Z163: [-0.863, -0.961, -4.304, -1.073, 3.780, -0.928, -1.072, -5.354, -1.072, -0.980, -0.857, 2.999, -1.022]
Z19: [2.289, -4.733, -1.750, 2.953, -0.267, -4.761, 2.954, -2.179, 2.941, -4.930, 2.351, -0.076, -5.279]
Z731: [-1.122, -0.581, -3.417, 4.671, 5.789, -6.299, 5.211, -8.693, -1.379, -0.579, -1.102, 5.666, -0.582]
Z751: [-3.604, 1.577, 0.561, -4.606, -1.844, 1.616, -4.617, 0.625, -4.572, 1.667, -3.685, -1.499, 1.807]
Z895: [-4.319, 2.699, -4.445, -5.476, 4.500, 2.781, -5.479, -5.512, -5.453, 2.848, -4.384, 3.545, 3.092]
Z78: [3.625, -6.030, -3.418, 4.671, 1.583, -6.067, 4.678, -4.225, 4.646, -6.286, 3.725, 1.417, -6.731]
Z70: [4.010, -6.281, -6.957, 5.200, 5.788, -6.299, 5.211, -8.559, 5.159, -6.542, 4.143, 4.799, -6.995]
Z83: [-0.028, -2.083, -3.237, 0.004, 2.080, -2.070, 0.005, -4.007, 0.003, -2.157, -0.007, 1.738, -2.294]
Z668: [-3.396, 1.423, -0.309, -4.332, -0.794, 1.465, -4.341, -0.440, -4.302, 1.507, -3.467, -0.658, 1.637]
Z500: [-1.581, -0.815, 1.737, -2.019, -3.870, -0.813, -2.030, 2.089, -1.996, -0.837, -1.624, -3.022, -0.890]
Z607: [-1.861, -0.598, 4.500, -2.019, -0.890, -0.837, -3.022, -1.624, 2.089, -0.813, -1.996, -2.030, -3.870]
Z467: [4.606, -7.045, -5.491, 5.954, 3.819, -7.082, 5.965, -6.744, 5.915, -7.344, 4.743, 3.267, -7.864]
tail: [-1.073, 3.780, -0.928]  [-1.072, -5.354, -1.072, -0.980, -0.857, 2.999, -1.022]
tail: [-6.957, 5.200, 5.788, -6.299, 5.211]  [-8.559, 5.159, -6.542, 4.143, 4.799, -6.995]
back: [-5.479, 2.781, 4.500, -5.476, -4.445]  Z895
back: [-0.890, -3.022, -1.624, -0.837, -1.996, 2.089, -2.030, -0.813, -3.870, -2.019]  Z500
back: [-4.445, 2.699, -4.319]  Z895
tail: [-3.418, 4.671]  [1.583, -6.067, 4.678, -4.225, 4.646, -6.286, 3.725, 1.417, -6.731]
tail: [-4.445, -5.476]  [4.500, 2.781, -5.479, -5.512, -5.453, 2.848, -4.384, 3.545, 3.092]

Z467: [-3.411, 0.690, 2.373, 1.445, 3.410, -2.624, -0.007, -0.450, 3.977, 0.721, 6.517, 0.892, -3.189, -0.044, 3.598]
Z895: [0.412, 2.985, 0.238, 1.513, 1.083, -4.977, 1.475, 1.541, 3.513, 0.110, 4.930, 2.995, -5.575, 0.969, -0.970]
Z19: [2.985, -2.883, -3.034, -0.653, -3.724, -3.952, 2.737, 2.627, 0.621, -1.570, 6.517, 0.892, -3.188, -0.044, -2.546]
Z751: [-0.710, -1.502, -0.289, 1.513, 1.083, -4.977, 1.475, 1.541, 3.513, 0.110, 4.930, 2.995, -5.575, 0.969, 1.345]
Z83: [4.634, -3.066, -4.232, -0.430, -4.191, -2.171, 1.943, 2.725, -1.916, -1.061, -4.894, 1.692, -2.040, 1.321, -4.124]
Z163: [4.348, -2.332, -3.661, -1.224, -4.550, -0.616, 1.604, 2.004, -2.535, -1.330, -4.895, 1.692, -0.508, 0.872, -4.154]
Z607: [5.522, -1.621, -3.927, -3.257, -6.926, 2.753, 1.475, 1.542, 3.513, 0.110, -8.726, 0.412, 2.985, 0.237, -5.910]
back: [-3.257, -3.927, -1.621]  Z607
tail: [-4.895, 1.692]  [-0.508, 0.872, -4.154]
tail: [6.517, 0.892, -3.189, -0.044]  [3.598]
tail: [-3.066, -4.232, -0.430]  [-4.191, -2.171, 1.943, 2.725, -1.916, -1.061, -4.894, 1.692, -2.040, 1.321, -4.124]
back: [0.237, 2.985, 0.412]  Z607
back: [-8.726, 0.110]  Z607
back: [3.598, -0.044, -3.189, 0.892, 6.517, 0.721, 3.977, -0.450, -0.007]  Z467

Z163: [6.851, -5.463, -1.991, -2.391, -1.905, -8.110, 7.113, 3.120, 3.198, 3.856, 3.190, 7.089, -2.142, 3.347, -5.706, -2.787, 7.348, 3.417]
Z500: [1.222, -0.164, -4.496, -5.338, -4.279, -0.623, 2.027, 5.574, 5.679, 6.510, 5.673, 1.929, -4.803, 5.881, -0.317, -6.059, 2.092, 5.927]
Z668: [-5.526, 5.558, -4.142, -5.020, -3.916, 8.152, -5.674, 4.402, 4.470, 5.243, 4.454, -5.556, -4.448, 4.671, 5.759, -5.829, -5.895, 4.717]
Z467: [5.964, -4.659, -3.450, -4.136, -3.291, -6.894, 6.654, 4.219, 4.303, 5.110, 4.286, 6.539, -3.706, 4.470, -4.913, -4.751, 6.879, 4.580]
Z70: [-2.000, 0.685, 4.280, 5.230, 4.060, 1.377, -2.884, -4.936, -5.014, -5.936, -5.003, -2.725, 4.620, -5.239, 0.809, 6.100, -3.036, -5.332]
Z731: [-7.103, 5.749, -3.139, -3.855, -0.189, 8.655, -7.367, 2.912, 2.977, 3.541, 2.986, -7.284, -3.388, 3.102, 5.935, -4.555, -7.658, 3.121]
Z751: [7.356, -6.367, 4.445, 5.221, 4.241, -8.480, 7.639, -3.866, -3.962, -4.449, -3.974, 7.531, 4.726, -4.050, -6.473, 5.848, 7.928, -4.050]
Z19: [-7.103, 5.749, -3.139, -3.855, -2.967, 8.655, -7.367, 2.912, 2.977, 3.541, 2.986, -7.284, -3.388, 3.102, 5.935, -4.555, -7.658, 3.121]
Z607: [-2.566, 3.095, -4.483, -5.455, -4.246, 4.373, -2.399, 4.995, 5.097, 5.924, 5.068, -2.334, -4.829, 5.277, 3.111, -6.320, -2.536, 5.344]
tail: [5.221, 4.241]  [-8.480, 7.639, -3.866, -3.962, -4.449, -3.974, 7.531, 4.726, -4.050, -6.473, 5.848, 7.928, -4.050]
back: [3.120, 7.113, -8.110]  Z163
back: [5.927, 2.092]  Z500

Z70: [2.771, -2.409, 1.538, -1.864, 1.379, -3.908, -3.437, 0.652, 4.530, -2.374, 4.635]
Z19: [0.537, -5.722, 2.898, 2.702, -0.382, -2.748, 0.853, 1.215, -4.199, -5.569, -1.203]
Z668: [1.654, -2.928, -4.104, -2.756, -0.657, 1.790, -4.191, 0.469, 7.151, -1.436, -1.619]
Z467: [0.245, 2.680, 5.063, -1.518, -4.152, -2.515, 1.213, -4.087, -4.877, 0.088, 2.579]
Z78: [-1.540, 0.584, 4.728, 3.841, 0.542, -2.426, 4.471, 0.145, -8.512, -0.673, 0.670]
Z731: [1.139, -5.391, 0.901, 3.307, 5.408, -3.553, -0.528, 4.746, 1.070, -3.883, 1.933]
Z163: [0.537, -5.722, 2.898, 2.702, -0.382, 0.145, -8.512, 0.670, -0.673, 4.471, -2.426]
tail: [-1.518, -4.152]  [-2.515, 1.213, -4.087, -4.877, 0.088, 2.579]
back: [0.670, -0.673, -8.512, 0.145, 4.471, -2.426]  Z78
back: [2.579, 0.088, -4.877, -4.087, 1.213, -2.515, -4.152, -1.518, 5.063, 2.680]  Z467
back: [4.471, -0.673, 0.670]  Z163

